In the rows, 128 means zero.
One turn sends every row of this set to another row. A few are shown first. Where does it send the rows asked after them?
sarev: [139 112  98 136 178  94  90 126 128  98 136 141 109 113  96 134]
mono: [140 114 118 121 155  93 118 118 145 122 120 115 157 115 117 162]
Mav: [130 111 103 147 135  82 107  92 122  94 132  92 115 138 107 142]
Moz: [104 134 103 135 175  57 118 124 138 115 117  85 111 138 105 160]
rupu: [ 98 121 106 140 145  96 132 112 154 115  92  88 109 170  98 130]
mefi: [108 115 122 120 147  69 106 120 107 124 131  92 115 156 101 127]
ruvev: [119 140  84 133 168 130 120 112 124 145 123 136 118 163 146 133]
fezen: [ 76 119  95 139 119 128 137 121 127 110 100 123  88 140 121 155]
salu: [116 131  79 128 175 124 102 122 121  97 148 150 110 112 116 155]
dez: [121 113 117 140 131  70 128 106 138 102 109  94 134 131 109 131]
lef: [124 129  94 121 161  95 133 150 119 119  98 157 118 159 102 131]
beraf: [ 89 123 143 136 150 115 114 124 155 153 104  91 122 134 107 132]
Laz: [ 89 142  98 130 131 125  82 131 151 112 141 104  96 114 113 169]
lise: [106 129 112 134 158 110 117 122 142 121 122  51 130 139 114 137]
pileg: [128 149  74 142 168 120 119 135 115  94 141 138 136 148 110 155]
nisik: [144 128 111 149 140 107  88 135 119 110 137 138 108 138  86 116]
Moto: [122 134  88 151 169 147 111 128 141 112 127  93  93 143 116 179]
pebe: [ 64 145 106 154 138 133  95 132 125 110 108 113 107 151 131 148]
Tedug: [129 151  99 153 183 123 100 128 123 133 117 132  99 171  97 134]
Vut: [129 119  83 133 154 121 107 123 151 119 140 151 145 164 117 128]
vima: [114 127 106 185 156 120 120 116 123 129 153 144 122 132 123 129]
biror: [ 61 140  95 145 165 104 117 138 153 120 108 114 105 141 105 178]
nilu: [139 115  73 121 153 119 119 143 129 124 118 117 113 168 125 115]
nog: [126 115 104 118 160  91 143 114 130 113 120 134 140 126 123 179]
Kirad: [100 129  79 139 169  91 124 117 110  92 109 124  80 140 110 120]
pivom: [108 114 139 122 154 118 111 136 172 140 119 100 141 129 100 142]
Fasul: [103 150 120 152 165 144  97 153 158 107 130 122 112 138 123 165]
borel: [127 120 123 138 148 137 104 125 138 140 141 113 128  99 114 173]
karu: [ 75 135 115 128 133  84  90 106 145 131 111 103  90 143 102 141]
Kole: [100 135  87 143 180 125  97 112 128 116 117 130  69 151 102 127]
sopan: [103 142 111 143 137 124 115 126 111 131 128 173 108 132 109 136]
vovez: [135 114 138 134 144 129  98 118 144 142 130 136  99 114 109 164]
Depi: [116 150  86 149 136 109 125 126  88 104 128 121  92 142 117 122]
Rodan: [101 134 119 148 148 130 109 123 153 117 143  70 134 122 112 147]
dubu: [ 90 118 119 116 135 104 146 135 139 120 119  90 142 115 122 143]
demil: [120 118 105 168 153 114 132 141 108 145 121 125  89 137 126 114]
sazek: [108 103 112 145 159  96 112 118 153 124  84 119 105 171  88 142]
dud: [120 112  93 113 166  78 114 124 123 102 106 150 102 131 104 120]
renu: [ 68 123 113 144 161  91 108 131 116 130  92 108 116 171 109 140]
zud: [ 97 134  99 136 156 160 121 130 143 139 126 102 108 135 112 178]
Sokup: [ 75 127 108 147 132 137 135 122 144 133 106 100  86 150 102 145]
tik: [ 72 136 115 125 148 124 141 124 148 129 115  97 142 128 130 156]
Nis: [117 127 115 128 174  98 101 158 164 125 127 115 113 113 101 182]
golaz: [131 125 121 108 164  77 134 144 126 110 153 108 128 136 110 153]
vek: [111 130 115  98 131  73 107 126 138 118 129 112 109 104 120 155]
duziv: [122  99  94 164 136 106 134 150 126 110 140 137 120 133 107 115]
feser: [ 90 130  95 139 175 134 109 125 128 124 126 165  86 122 106 149]
pev: [126 137 138 115 143 119 112 150 154 113 153 136 115 117 120 155]

mono goes to dez
renu goes to pebe
demil goes to ruvev
Now find these:
Kole goes to feser
Mav goes to sazek
tik goes to Rodan
Laz goes to Nis
Tedug goes to sopan

